(in the rows, 128 means zero)
The rows of Z fall into a few groups, which share some directions, and each row is roughly a mix of its group's hidden directions.
Z:
[[145 136 160 121  96 123 180 155 167 164 165]
 [184 138 100 107  98 156  88 112 131  84 137]
 [117  88 154 106 134  65 156 130 133 175 116]
 [141 146 119 151  99  67 177 121 141 130 170]
 [ 72 164 120  83 144 118  84 114 142 124 157]
 [128 123 113 166 181 172  97 177 134 142 121]
 [ 85 151 162 152 101 104 159 176 102 122 101]
 [107  96 169 100 157 161 118 144 157 182 133]
 [ 90  79 109  83 134 103 157  95  99 105 134]
 [152 104 190  83 151 129 137 148  99 164 124]
 [155 139  89 132  81 129 201 132 115 134 120]
 [184 155 182 168 131 126 107 127 148 157 119]
 [154  92 155  72 107 145  92 128 115 174 132]
 [ 84 187 134 164 113 139 114 138  85  99 132]
 [ 86 101 152 185 161 144 130 109 147  98  99]
 [141 127  77 163  92 164 169 126  92 109 112]
 [164 116  88 124 179 122 110  73 141 135 159]
 [ 91 190 133  83 129  84 130 118 100 123 126]
 [153 119 119 109  97 113 189 135 143 158 182]
 [132 101 121 169 155 183 131 177 160 146 133]
 [146  98 149  69  70 130 100 135 154 129 115]
 [173 106 168  85 138 153  99 161 165 140 126]
 [148 140 168 170 110 154 125 129 158 188  99]
 [126 156 126  97 163 104  83 170  85 158 136]
 [161 138 122 118 105 145 196 138  76 132 104]
 [120 159 130 136  87  58 129 131 116  82 113]
 [132  89 166 144 163 139  86 109 120  70 133]
 [124 130 107 157  79 113 184 153 120  95  93]
 [123 156 140 151 122  58 149 115 136 119 182]
 [175 142  88 165 117 187 129 135 161 126 123]
 [167 162 174 160 124 124 154 125 182 120 152]
 [159 114 167  91 138 154 163 147  74 149 109]
 [ 83  82 109  95 151 119 114 165  91 160 123]
 [ 87 120  97 100 146 129 143 126  81  77  93]
 [130 119 118 104 112 131 100 122 183 192 161]
 [ 74 168 118 129 151 123  81 105 132  92 156]
 [116 139  82 128 129  98 103  55 117 115 155]
 [159 177 108 123  95 127 188 114 158 140 147]
 [ 73 182 133 177 131 126 139 145 106  99 126]
 [122 150  92  80 168 102  99 101 121 166 101]
 [112  90 143 145 108 119 122  97 172 193 145]
 [135 187 111  96 140 165 122 145 148 159  82]
 [176 162 121  90 147 113  91 149 138  97 169]
 [ 88 142 127 170 167 163 147 131  84 165 140]
 [177 181 104 129 130 134 116 159 120 182 143]
 [131 100 116 155 156 134 179 131  83 182 124]
 [112 110  98 182 134 153  81 116 171 100 135]
 [105 127  84 180 154 170 178 119 127 129 127]
 [156 125 151 163 135 133  89 140  69 148  84]
 [100 105 120 113 175 118  70 139  78 118 113]
 [155  85 114 117  93 166 148 168 156 162 153]
 [108  78  71 110 137 147  98 118  91 114 101]
 [135 110  75 169 167 131 182 101 132 134 131]
 [133 142  88 189  98  93 133 118 152 105  92]
 [196  98 105 112 118 188 126 133 122 135 126]
 [137  85  89 115 128 161  75 167 104 148 116]
 [160 152  68 155 150 173 109 111 130  98 112]
 [127 147  83 123  95 136 198 126 154 160 129]
 [ 78 126 117 105 157 103 162  75 145 117  95]
 [141 142  91 147  70 171 141 135 109  84 111]
 [168  74 138 107 132 163 155 157 149 166 111]
 [100 116 156 135 172 139  52 122 141 114 120]
 [ 96  47 145 118 156 134 108 130 111 103 131]
 [111 186 128 137 132 139  70 108 100  96 156]
 [ 95 115  85  83 176 112 159 131  93 128 146]
 [117 158 139 154 157 120 186  84 151  89 138]
 [100 119 158 125 162 103  67 121 167 131 163]
 [112 138 160  89  71 149  75 134 102 133 130]
 [128  78 127 152  80 150 109 157 125 163 171]
 [112 134  72  76 139 135 118 154  86  94 134]
 [ 97 104 121 152 120 130  69 108 105 116  70]
 [145 101  97 187 121 180 142 122 137 100 158]
 [110 168  82  85 157 136 137 136  93 114  86]
 [ 77  65 124 144  97 136 145 129 140 151  93]
 [127 139 119 153 108 124 198 138 149 101 181]
 [ 89 134 136 125 158 125  78 112 155 115 191]
 [111 155  94 107 192 110 148 104  98  96 139]
 [134  61  96 131 105 170 158 108 150 105 130]
 [115 188 142 142 102 141  87 143  89  88 134]
 [100 115 152 150 207 135 148 135 135  99 149]
 [143 149 124 102 113 139 123 135 202 161 170]
 [147 166 135  85 117  88 174  98 125 114 166]
 [111  92 149 173  92 145 140 119 149 190 124]
 [128 127 197 105 172 123 119 130  88 130 163]
 [153 168 119 138 140 120 122 117 137 212 111]
 [165 103 104 132 128  72 160 107  80 154 124]
 [128 121 184 120 150  59 101 132 148 150 137]
 [113  83 146 113 153  81  99  84 122  89 133]
 [185 158 152 150 121 134 101 144 154 181 144]
 [ 90 129 112 122 157 189  73 118 130 103 133]
 [ 97  98 138 146 132 129 181 145  94 185 112]
 [166  97 144 141 134  83  80 123 107 123 177]
 [177 144 140  93 118  82  74 115 124 103 141]
 [142 125 154 145 120 124 137  63 143  62 128]
 [135 133 141 107 126 178  75 117  80 162 152]
 [150 121 138 200 129 101 150 118 132 103 177]
 [ 93 186 115  92 132 140 132 118  75 104 109]
 [170 129 139 172  98 155 112 178  91 147 145]
 [153 159 124 161 115 129 152 130 153 205 144]
 [141 108 203 110 166 101 105 140 111 149 120]
 [113 139 156 123 165 107 126  75 146 135  65]
 [113 124 121 116 114 102  77  83  86  98  89]
 [179 179 150 134 166 139 120 157 141 125 171]
 [162 150 118 163  78 155 158 100 175 121 118]
 [139 168  98 136  88 118 104 110 127  58 130]
 [149 158 170 114  88 132  95 173  87 112 118]
 [154 138 147  91 114 121 195 139  83 150 145]
 [121 121 170 118 164 102 159  92 129  75 161]
 [115  74 141 115 126 136  66 134  88 103 106]
 [173 163 101 142 122 128 118 158 107 190 153]
 [109  97  96 157 110 135 142 150  52 136 123]
 [112 114 104 125 120  62 137  75  94 151 136]
 [139  89 114 132  88 140 102 166 121 141 193]
 [ 94 172  61 143 103 137 127 110 135  95 117]
 [ 83 132  90 102 137 173  74 120 156 120 124]
 [103 140  92 117 155  97 148  86 126 187 104]
 [129 117 173  96  94  82  95  92 101 102 128]
 [153 105  83 149  82 114 154 136 181 148 115]
 [111  89  91 164  94 164 126 105 144 122  79]
 [112 117  91  86 109 149 129 130 177 156 179]
 [144 110 120 128 129 108  79 114 128 208 141]
 [158 178 104 130 126 128 144 138 153 196 150]
 [162 110  71 145 110 190 133 146 152 138 123]
 [142  80 143 134 101 143  61 148 117 163 142]
 [100 167 141 126 107  68  93 108  87 114 139]
 [143 135  76 151 135 187 119  91  93 126 149]
 [117 131 192 102 176 132 106 128  89 125 159]]

In each list below, one row fits none of the groups, and each other row fits one group, some only roughly. Which row is it?
  Q878: [156 132 170  97  92 103  81 152  87 140 122]
  Q120: [126 124 109 152 167  57 160  94 116 136 139]
  Q343: [124 108 147 128 110 169 141 154  71 183 113]
  Q627: [126 101 105  73  70 100 135 103  98 122 127]
  Q132: [178 136 139  98  81 167  98 156 144  97 125]
  Q421: [120 143 119  97 126 169  86 140 137 179  77]
  Q49: [ 87 130 103 127 103 179 168 161 109 102  99]
  Q66: [160 115 119 134 170 205 133 140 155 140 135]
  Q699: [158  96  99 124 125 185  93 108 152 108 167]
  Q150: [115 108 140 128  79 116 162 154  71 160 100]
  Q764: [159 130 118 101 106 145  91 153 174 154 181]
 | Q699
  Q33: [ 85  97  89 131 137 108 142 107  69 151 102]
  Q657: [117 144 138 117 111 191 114 163 131 154  72]
  Q735: [116 141 109  56 146 133  87 115 170 138 114]
  Q341: [171 142  94 166 135  86 173 130  96 105 120]
  Q856: [167 177 115 119 152 126  66 144  95 123 138]
  Q978: [120 106 163 146 106 123 149 104 200 146 159]
  Q766: [126 177 149 120 160  92  72 123 143 100 153]
  Q479: [100  58 132 165 157 165 135 132 145 107 118]
  Q216: [ 84 153 107  72 142 180 100 122 112 120 131]
  Q255: [ 93 106 181 134  83  92 163 114 152 146 126]
  Q259: [119 155 128  92 180 130 118  79 174 152 142]
  Q379: [111 194 151 142 107 109  90 142 123  81 133]
  Q902: [159 133  90 153 171 194 137 127 148 113 139]
 | Q259
  Q192: [119 160  79  71 134 124 159 135 146  97 159]
  Q264: [127  86 176 157 118 129  69 113 127  97 105]
  Q744: [101 139 153  69 149  98 111 125 139 149 183]
  Q989: [122 137 131 155 106 173 159 166  95  72 113]
  Q427: [173  86 149  79 105 135 117 142 128 126 179]
  Q306: [ 86  88 119 140 113 110 175 116 116  80 163]
  Q53: [123  94 132  83 118  56 118  95 142 143 129]
  Q272: [119 123 186 138 181 124 157 148 150 119 172]
  Q463: [102 131  77  62 135 145 105 134 146 162 116]
  Q867: [174 133 159 159  94 140 172 127 132 110 178]
 | Q867
  Q917: [156 108 142 157 136  96  88 129  58 114 131]
  Q673: [129 165 128 143 101 162 195 148 167 140 140]
  Q46: [152 143 181 103 119  90 151  98 133  96 171]
  Q755: [160 186 102  97 134 106  86 123  86 126 128]
  Q297: [142 104  77 149  93  98 178 105 113 106 106]
  Q142: [144 109 156  95  67 103 146 170 113 134  98]
  Q628: [120 145 154 178 146 105 167  90 117 126  77]
  Q819: [155  73 125 106 141 116 148 117 103 194 129]
  Q64: [183 128 144 127 107  84 152 136  90 175 139]
  Q186: [168 152 167 124 123 158 107 164 146  70 133]
  Q472: [101 114 141  75 117 167  83 132 150 106  89]
  Q580: [ 83 145 124 196 166 141 118 130 138 123  91]
  Q164: [110 170  92  86 102 132 177 121 109 129 167]
 | Q64
  Q645: [180 145 165 128 124 149  64 151 141 150 118]
  Q158: [ 93 113 129 179 112 144 185 116 170 131 109]
  Q302: [111 124  94 157 178 108 155  79 109 159 150]
  Q587: [102 172  75 112 104 158 158 114 104 107 157]
  Q832: [114 131  67 127  81 111 157 122 172 140 156]
  Q548: [169 107 156 115 118  63 135 130 172 147 148]
  Q42: [166 104 150 196 125  88 149 128 131 111 102]
  Q274: [133 157 115 149 198 126 110  92 114 127 171]
  Q223: [128 132 126 175 136 133 195 176 111 121 101]
  Q377: [132 178  79  89 165 106 138 125  97 149 112]
  Q362: [ 79 140 170 125 101  81 169 123 134 159 115]
  Q76: [138  92  91 125  93  74 172  98 118 135 112]
  Q205: [ 90 115 160 148 141 114 200 114 162 121 139]
 | Q548
  Q873: [ 97  95 162 176 103 137 170 117 170 124 112]
  Q358: [132  74 134 159 128 176 168 131 172 114 140]
  Q263: [101  63 148 140 143 153 166 121 153  93 149]
  Q473: [170 179 150 145 146 136 141 159  94  87 102]
  Q848: [157 133 122 110 169 175  77 115 171 122 149]
  Q452: [118  95 198 110 177 101 126 131 137 112 145]
  Q725: [108 181  96 148 158 127 140 168 128 179 113]
  Q602: [ 94 152 119 128  75 154 142 147 157  74 106]
  Q222: [136 140 166 172  90 179 139 166 127 141 102]
  Q965: [115 123  92 146 105  63 163  92 141 101 120]
  Q111: [118 122  50 134 164 170 151 128 129 123 112]
 | Q452
  Q184: [108  64 164 110 137 144  97 133 150 106  86]
  Q44: [139 135 106  84 167  78 115 107 119  84 159]
  Q687: [111 171 182 118 128  94  93 164 139  94 127]
  Q335: [124  57 134 112  91 139 124 168 139 167 130]
  Q503: [137  91 190 166 109 123 101 127 110  84 120]
  Q174: [171 162 135 127 154  83 143 117 146  94 178]
  Q72: [108  92 156 110  86 126 155 152  97 179 104]
  Q861: [110 124 131 104 155  96 108  79  94 180 156]
  Q988: [135 115 109 110 107  45 134  95 150 111 125]
  Q359: [160 119 114 104 135 209 100 123 154 121 138]
  Q71: [ 92 132 103 120  73 102 117 105 110 152  74]
 | Q184
  Q881: [132 109 119 118  97 177  91 185  91 115 133]
  Q282: [122  86 123 104  90 119 176  77 137  96 137]
  Q322: [150 146 172 141 164  78 131  85 151 101 110]
  Q443: [ 94 152 187 114 132 114  98 160  95 166 138]
  Q408: [136 147 190 134 150  76 130 123  80 115 115]
  Q716: [119 136  92  70 162  85 103 103 124 115 158]
  Q840: [ 57 153 183 130 149 121 107 142 125 145 140]
  Q106: [151 182 136  87 138  90  87 128  89 125 142]
  Q109: [135 130 160 123  56 133 154 118 177 107 141]
  Q133: [152 138 129 134  78 176 140 174 132  88 101]
  Q436: [137 190 111 164 133 158 113 132  96  80 143]
  Q982: [131 113 100 124  44 130 155 135 107 113 102]
 | Q109
  Q54: [114 199  86 143 176 118 135 125 112 131 113]
  Q510: [ 77 131 125 107 144 140  58 114 127 166 137]
  Q435: [131 133 156 117 142 119  97  90 189 179 115]
  Q927: [128 179 116 142 166 129  78  95 125  96 163]
  Q104: [ 88 106 144 163 116 124 165  81 168 156 102]
  Q48: [129 126  91 134 135  96 161 144  64 100 165]
  Q155: [ 83 103 133 134 142  73 164 109 114 176 124]
  Q590: [137  96 164 142 148 108 123 129 153 141 205]
  Q515: [141 106 149 130 162 201 128 134  83 108 118]
  Q559: [128  84 186 172 116 118 145  97 155 106 139]
 | Q510
  Q384: [188 193 154 128 111 128  94 134 133 122 141]
  Q136: [133 145 158 116 185 167  76 128 147 127 158]
  Q496: [118  89 128 121  81 178  95 166 144 127 161]
  Q457: [129 165 105 158 154 112  78  81 143  98 103]
  Q960: [113 108 179  98 110 153 117 171 180 145 120]
  Q970: [116 133 146 107 154 108 141 105 131  43 115]
  Q394: [120 151 126  74 151  77 129 103  81 114 152]
  Q214: [ 68  66 138 130 125 121 132 147 119 160  95]
  Q19: [ 93 151 114  84 149 154 139 129 125  82  74]
  Q851: [165 163  57 122 150 166 137 142 124 137 137]
  Q7: [105 130  80 132 121 147 163 149  65  97 113]
  Q198: [ 66 101 160 166 169 123 107 134 118 123  98]
  Q57: [ 89 151 147 170 135  98 162 153  75 145 118]
  Q624: [120  86 145 120 135  97  83  87 155 178 135]
 | Q457
  Q24: [ 97 120  85 171 105 146 174 107  83 136 126]
  Q583: [127 132 125 126  48 121 150 154 117  92  95]
  Q681: [119  65 159 151 133  85 104  88 123 128 151]
  Q528: [117 119 139  73  90  87 173 136 120 158 154]
  Q167: [152 113 109 107  58 181 117 135 123 110 113]
  Q429: [137  80  99  85 114 135 180 107 131 107 163]
  Q281: [ 96 154 128 139 137 106  79 144  95 161  75]
  Q998: [120  71 147 178 154 115 153 129 109  89 103]
  Q81: [107 111 155 151 154 136 183 172 119 171 107]
  Q327: [173  88 138 146 125 185 167 142  94 131 123]
  Q453: [130 139  90  69 166 107 124 135  79 124 154]
 | Q998
  Q245: [133  58 104 146 111 156  96 160 120 107 101]
  Q983: [161 114 171 178 133  69 134 135 122 131 100]
  Q584: [163 190 158 130 155 118 136 110 176 143 107]
  Q17: [123 128 160 157 137 133  54 166 117 148 102]
  Q868: [136 137 156 139 162  44 148 147 124 126 125]
  Q345: [114 157  63  87  85 126 157 120 142 141 123]
  Q670: [158 129 166 132 125 156  82 164 103  82 100]
  Q613: [112 187  88  96 149 127 175 131 127  99 112]
  Q288: [117 113 144 149 151  94  65 129 161 134  79]
  Q771: [140  75 116 134 162 141 175 125 122 186 122]
 | Q245
  Q151: [119 136 202 149 148 100  77 130 118 116 120]
  Q122: [169 158 150 107 165  84  93  98 160 135 141]
  Q442: [178 101 108 129 139 178 145 121 153  88 165]
  Q757: [103 115 142 124 195 134 106 103 137 178 157]
  Q814: [ 99 198 139 130 124  77 131 123 112 158 104]
  Q220: [118 165  97 126 123 154 149 138  99 173  69]
  Q910: [155 102  82  90 143 148 134 119 164 184 129]
  Q604: [111 176  78 109  94 116 154 122 116 123  78]
  Q563: [136 109 161 137 129  98 115  84 189 165 150]
  Q262: [173 172 145 127 137 112 133 125 188 146 167]
  Q488: [ 67  68 102 100 101 150 127 132 125 119 127]
  Q614: [131 175 151 158 189 117  83 140 113 112 131]
  Q572: [ 96  80 128 160  77 163 160 151 131 126 148]
 | Q910
  Q85: [124 112 138  79 170 101 133 117  95  94 179]
  Q332: [ 98 136 115 144 198 123 131 103 182 134 144]
  Q364: [140 160  93 113 105 163 145 184 144 121 173]
  Q722: [173  84 139 192 126 111 135 129 150 129  94]
  Q667: [110 138 141 121 109  92 163  59 137  87 118]
  Q416: [118  96 153 107 102 140 118 117 204 147 155]
  Q812: [ 80 120 112 132 108 137 200 120 157 102 145]
  Q855: [ 92 192 145 163 120 102 153 119 143 148  94]
  Q52: [159  90 140 106 189 140 119 124 158 171 146]
  Q835: [121 101  83 126 124 188  93 133 164 131  93]
  Q434: [128 154 157 147  69 145  85 117 107  90 102]
  Q885: [127  45 112 107 115 160 136 156 129 140 148]
  Q973: [107  84 130 180 104 168 102 131 147 136  86]
  Q299: [142 119  75 142  94 158 136  78 137  93  99]
 | Q434
  Q307: [121 125 106 126 105 103 150 121 172 140 204]
  Q975: [128 117  57 159 133 122 164  78 126 118 133]
  Q149: [103 129 160 158 167 107  65 118 128 100 102]
  Q714: [141 166 143 122 147 151  99 150  98 118  57]
  Q180: [108 132 127 131  82 134 141 147 178  70  94]
  Q609: [ 92  93 192  85 139 150 104 128 125 133 108]
  Q415: [163  86 187 154 141  81 131 139 144 143 126]
  Q325: [169 121 182 186 103 144 127 154 129 112 143]
  Q648: [108 165 184 105 143 100  73 142 143 121 144]
  Q708: [107 130 100 135  54 106 150 111  93 105 108]
 | Q609
  Q241: [164 141 124 176 105 121 151 147 120 178 176]
  Q378: [173 123 154 143 144  93  71 109 127 172 141]
  Q938: [130 151  82 120  98 151 146 129 107 120  56]
  Q177: [ 93 137 158 141 167  71  75 122 116 129 127]
  Q145: [111 118 143 143 104  89 178 159  80 158 105]
  Q892: [133 107 176 129  91 178 100 150 174 141 123]
  Q239: [ 93  89 122 115 161 111 129  90 155 185 148]
  Q621: [154 178 114 172 133 114 179 141 107 162 143]
  Q248: [114 106  97 135 116  92 158 131 115  85 192]
  Q807: [150 159 128 115  65 134  89 133  94  86 123]
  Q60: [ 93 170  83 131 109 105 141 113 154 110 182]
  Q402: [126  91 164 147 104 123 140 118 178  91 177]
 | Q177
  Q778: [161  84 158  95  91 132 142 170 125 160 101]
  Q887: [141 144 169  85  80  81 114 138 113 156 146]
  Q509: [137  86 119 115 147 139 114  86 107  56 134]
  Q300: [186 142 106 124 133 160  60 136 116 113 130]
  Q93: [140 151 115 166 124 127 178 153  71  91 140]
  Q100: [158 134  71 136 129  98 124  75 144  86 141]
  Q924: [195 132 116 105 141 158 124 152 136 122 185]
  Q312: [135 174  81 141 124 147 144 163  85 169 117]
  Q38: [151 148  95 106 129 128  60 147  80 141 117]
  Q643: [100 143 157 144 144 132 175 101 141  89  72]
  Q875: [140  97 115 141  63 130 121 111 112 127  66]
  Q160: [138 132 136 124  84 163 130 158 188 166 156]
  Q499: [121  90 155  83 162 127 120 126 181 171 135]
  Q29: [ 70  78 120 157 148 148 164 152 137 147 114]
 | Q875
